Each path below is one point turned by a fixed rotation once a step. After each direction that follows a path, write how fast that rotation turns it, in degrees per step (0 if it stays still).
Each turn is a multiple of 5 degrees from 10 to 175, or 0.
Each row of a path follows its step; steps can be skipped.

step 1: [ 32 -30 -15  -8  -4  16  16  13  20   5 -10  -4 -18   9   9  -1 -11   5
 -21  -6 -12  -1  18  21  -5  -6  -2 -25  -2  14 -23 -19 -27  24   0  -1
  -5 -13   8   0  -2  20  30   1   6  -3  13   5   9  -8  27  13  20 -14
  14 -20 -15 -17   1]
step 2: [  0  11 -11  -7  -4   9  -6  -6  30  -5  -7   2  -4  34   1  17   3  12
 -35   3  -5  -8  26  10 -10   0   5  29  18  -4 -15  -4 -23 -23 -12  11
  12 -21  22   3 -13  19  -7  -8  15  15   0 -24  22  -8  10  19  15 -16
  -2  14 -13 -30  10]
step 10: [ 13  -9 -21   6 -26  12  -6  14   9  23 -19   4 -26  -3  12  -5   7  -8
 -14 -10 -13  19   9   1  19 -14  -1   6  15  -3 -15   0 -10 -22  -1 -18
  -6   0  10  -6 -21  23 -13  16  17   7 -19  20  23  15  27   9  -2 -39
  18 -15 -12   3 -13]
step 11: [ -5 -27 -24  -5  -8 -20   3  25  13   5  -4  -4 -12  21  -8 -11  19   1
  -7  22  -6  12  15  -6   6 -30   1  17   0  -1 -31  -2 -16 -15  -4  -9
 -19   3  11  24   6   6   0   3  39 -21   6  -9  25 -20   1  23  15  -5
 -13  13 -10  11  13]
step 12: [ -4   2   0 -11  17 -24   7   3 -10 -19   4  -1   1  28  13   3 -10   4
 -43   8   6  -4  18 -12  23 -23 -19 -23  15  26  -8 -15 -13   4  17 -11
   7   8  -7   2  -2  15  -7  12  25  -4  11  14  40  19  22   5  26   1
   3   1  -2  -9   7]
step 13: [ 25  14 -20 -10  -1   4  22   0   3  34  15 -11   5   6  -6 -34  -6  -7
 -41   1  -1 -15  22  19  -5  -8 -11 -13  -8 -14  -3  -6  -7   5  -3  -5
  15 -11  14  20  12  11  -3  -7  22   6  -1  17  11   1  22   8  23 -37
  17  16   5  -9  -2]
step 14: [  5   1 -15 -29 -21   3 -23  -4  11  14  -4 -11 -29  21  46  -9  -2  10
  -9  21 -11  -4  28  -5  16   2   8  24   2 -10  10 -18  -3  17  10  27
   8 -24  10  13   4   7  -2  10  22  -2  -1  -6  24   1  -1  11  12 -24
   1   0  -3  -4   1]
step 15: [ -8   8  -3  19   0  -1 -34  20  -4   1 -14   8  -5   4  11 -21   1 -21
 -34 -14   1   5  25   6  37   6  10  33  11  -9  -4   3 -22  -9  -4 -25
  -5 -12   3   8   3  10 -27  27   6  -9   6  19  27   3  11   5  15 -17
 -15   6  -4   6  -9]
step 16: [  0  -6 -17 -30  -9   1  16  14   4  12 -18   3 -14   1  -3 -27   4  -2
   8  10 -13  12  23   4  -2 -22 -18   7   0  23 -25  -7 -11   2   9 -35
  15  19  -5  32   0  -3 -29  21  19 -11   2  18  29  -6   6   5   1  -9
  -3  11  -5  14 -27]
step 17: [ 12  21 -17 -23  10  -7  -6  18  -3   4  13  -2 -25   4  -7  -1  -4  -5
 -21  16   6  10  20   4  19 -23  -9 -14  12   2 -21 -25  -7  30   3 -25
  -1 -18  20  13   8  22   2  -6  32 -17  -3  -1  34   7 -11  -6   5  22
   2 -11 -11  -7  24]
[ 5 -3 -7 -1 -1  8  1  3 -4 -1 -2 -3 13  0  3  7  4 -3  0  2  4  6  1 -5
  0 -6 -2  2  4  0 -6  8  8  2  1 -4 -1  4 -1  1  8  6  2  0  6  3 -2  1
 -3  8 -4  4  3  4 -2 -4  0  6  3] | 60
[ 7  6 -1 -1  0  8 -1  5  9  2  2  1 -4  2 -4  3 -4  3  0 -5  0 -4 -1 -2
 -5  3  2 -6 -1 -5 -1 -5 10  4  2  6 -8 -5 -1 -1 -2  1 -1  8  3 -8 -6  1
 -4  6  0  0  4 -5  3 -3  7  2  2] | 85
[ 5  4  2 -3 -1  0  2 -3  5  7 -3  7  3 -6 -5 -9  5  7  1  3 -4  1 -2  5
  4 -3  2  3  0  2 -5  7  2 -1  2 11  5  4  0  3 -7  3 -2 -1  2 -5 -2 -5
 -2  7 -3 -2  2  1 -3  2 -9 -4  2] | 125
[ 0  0 -2 -4  9 -5  2  2  0  8 -2  0 -7  8 -2  7  6  6  4  0 -6 -5  1 -2
  8  7  0  0 -1 -4 -2  2  1  0 -3 -2  5  5 -1  1  9  8 -3 -1 -2  0 -5 -5
 -1 -4 -7  3 -5 -3  2  1  4  1  3] | 125
[ -4   5  -3  -5   4  -2  -4  -9   0  -2  -2  -8  10  -2   6   8   0   0
   0  -3   3   0   5   4  -2   4  -2  -1  -8  -3   7  -1  -1   2  -3   3
   3   1   5   2   1   2   1  -4  -3  -5  -1  -4  -4   3   2  -1  11 -10
   4   2  -4  -3  -2] | 65
